Look-ups in named tables: a row name and a column name give one cell, copied from the table.

Tevoz:
fields: Pokel, Lobala, Lif, Puna, Mimo, Vekeg, Vak, Pupaven, Vop
Dazomi: [4792, 5314, 4524, 5534, 4934, 4487, 5453, 4118, 5040]
Subugu: [4573, 4758, 5453, 4544, 4792, 4527, 3675, 4711, 5396]
Muf: [4130, 4192, 5486, 3569, 4502, 4488, 5645, 4831, 5616]
Pakem: [4580, 4495, 4456, 5215, 5138, 5222, 4756, 4114, 4791]
Lus: [4065, 4992, 5774, 4037, 4525, 4160, 4873, 5230, 4871]
Bom: [5170, 1103, 6797, 739, 5821, 7189, 7440, 5022, 4417]
Deles: [6360, 841, 8933, 289, 5174, 7615, 8236, 5542, 4739]
Terumi: [6581, 1170, 6427, 1638, 4483, 7378, 7186, 5584, 4452]
Rivud: [5414, 4152, 3776, 4810, 4857, 3284, 4894, 3612, 3772]
Rugitu: [4573, 4938, 4734, 4489, 4143, 5617, 3895, 3855, 4709]
Rir: [4508, 5167, 4703, 3594, 4275, 4234, 4704, 4251, 5563]
Bub: [6552, 6722, 5828, 4303, 7858, 5707, 3989, 6134, 2226]
Kodebun: [2959, 4995, 4438, 3913, 3566, 3344, 5119, 3364, 5561]

Muf, Vekeg -> 4488
Muf, Vop -> 5616
Kodebun, Mimo -> 3566
Rugitu, Vop -> 4709
Kodebun, Lif -> 4438
Rivud, Pokel -> 5414
Subugu, Pupaven -> 4711
Bom, Lif -> 6797
Dazomi, Pupaven -> 4118
Rir, Pokel -> 4508
Bom, Puna -> 739
Rivud, Lif -> 3776
Bom, Vekeg -> 7189
Subugu, Puna -> 4544
Subugu, Mimo -> 4792
Rir, Lif -> 4703

Ver =
,Mal,Tufalap,Toget,Votaset,Nediz
Lib,0.647,0.353,0.190,0.335,0.562
Nek,0.512,0.414,0.336,0.319,0.544
Gesuf,0.418,0.737,0.781,0.748,0.559
Gonikos,0.583,0.757,0.731,0.579,0.523
Toviz,0.678,0.523,0.584,0.512,0.506
Darede,0.592,0.057,0.083,0.271,0.425
Vup,0.601,0.719,0.801,0.758,0.561
Kemobe,0.521,0.469,0.404,0.473,0.505
Bive,0.380,0.372,0.286,0.580,0.581
Zekonu,0.643,0.492,0.605,0.406,0.426

Votaset of Zekonu: 0.406
Nediz of Vup: 0.561
Toget of Gonikos: 0.731
Tufalap of Bive: 0.372
Toget of Vup: 0.801
Nediz of Kemobe: 0.505

Pas =
,Vep,Mam,Sel,Morob,Loz,Nomon,Bol
Kidu,150,128,145,167,148,34,75
Vavefot,150,145,145,167,138,134,145
Lur,150,127,145,167,160,134,145
Nagoz,127,86,145,180,43,134,121
Dagere,150,127,145,167,203,149,145
Refakod,150,179,145,167,155,185,145
Geku,162,129,145,167,148,8,74
Biku,150,153,145,124,139,134,145
Gof,150,137,145,127,137,134,145
Led,150,200,145,117,141,134,145
Pudiri,150,150,145,167,148,137,145
Seta,150,139,145,167,206,185,145
Daroka,150,159,145,167,145,134,124
Gutuv,150,145,145,167,148,149,145

Loz of Gof = 137
Mam of Biku = 153
Vep of Biku = 150
Nomon of Seta = 185
Sel of Gutuv = 145
Morob of Led = 117
Sel of Vavefot = 145
Morob of Lur = 167
Nomon of Geku = 8
Morob of Kidu = 167
Nomon of Led = 134
Sel of Pudiri = 145
Loz of Daroka = 145

Rubi =
         Zipeko  Pog  Rel  Bugu
Gimeki      0.7  0.5  0.5   0.4
Gul         0.5  0.4  0.4   0.5
Toguv       0.7  0.7  0.2   0.4
Gab         0.4  0.1  0.6   0.5
Fufenef     0.6  0.6  0.4   0.4
Befivun     0.6  0.8  0.2   0.6
Vem         0.4  0.2  0.6   0.5
Papos       0.4  0.6  0.6   0.6
Nem         0.7  0.8  0.3   0.4
Valud       0.6  0.5  0.5   0.3

Zipeko of Gul = 0.5
Pog of Befivun = 0.8
Pog of Gimeki = 0.5
Bugu of Gul = 0.5
Zipeko of Toguv = 0.7
Pog of Toguv = 0.7
Bugu of Gab = 0.5
Bugu of Gimeki = 0.4

Fen:
fields: Remuz, Fek, Bebuba, Pusov, Suto, Zufe, Netus, Zesizan, Tudut, Sala
Regukem: [2.034, 3.916, 4.468, 3.073, 2.559, 3.622, 4.144, 1.780, 3.604, 1.895]
Miketuf: [3.404, 3.374, 2.907, 2.853, 1.608, 3.487, 1.561, 2.622, 4.482, 3.484]
Kul: [2.326, 2.383, 3.922, 3.005, 2.580, 0.153, 1.620, 1.862, 2.973, 4.571]
Pab: [3.580, -0.721, 2.295, 0.792, 2.745, -2.519, 2.411, 3.813, 1.708, 5.430]
Pez: [2.532, 3.275, 0.777, 1.342, 1.406, 1.465, 2.320, 4.317, 2.005, 3.114]
Kat: [-6.952, 1.381, 4.089, 6.212, -0.913, -4.259, 7.457, 3.483, -3.198, 2.576]
Kuvi: [1.450, 1.664, 1.789, 2.697, 2.412, 2.089, 2.121, 2.782, 1.663, 2.102]
Godo: [4.179, 3.196, 2.026, 1.092, 2.434, 2.164, 0.819, 4.253, 1.843, 3.454]
Pirat: [2.511, 3.826, 2.183, 2.298, 3.205, 3.035, 2.390, 3.471, 4.098, 1.306]
Las: [-1.665, 2.835, 4.477, 4.448, 0.868, -0.759, 7.312, 3.995, 1.881, 1.916]
Lopa: [-5.595, 3.040, 3.507, 6.038, 1.248, -3.663, 7.149, 3.227, -1.487, 3.143]

What is the Zufe of Pez in Fen? 1.465
What is the Bebuba of Pez in Fen? 0.777
What is the Bebuba of Regukem in Fen? 4.468
What is the Fek of Pirat in Fen? 3.826
What is the Zufe of Kuvi in Fen? 2.089
What is the Pusov of Regukem in Fen? 3.073
What is the Netus of Miketuf in Fen? 1.561
What is the Pusov of Godo in Fen? 1.092
What is the Sala of Kat in Fen? 2.576
What is the Netus of Las in Fen? 7.312
What is the Zesizan of Pez in Fen? 4.317
What is the Suto of Regukem in Fen? 2.559
What is the Bebuba of Lopa in Fen? 3.507
What is the Remuz of Lopa in Fen? -5.595
What is the Bebuba of Las in Fen? 4.477
What is the Pusov of Kul in Fen? 3.005
What is the Fek of Pez in Fen? 3.275
Which row has the largest Bebuba? Las

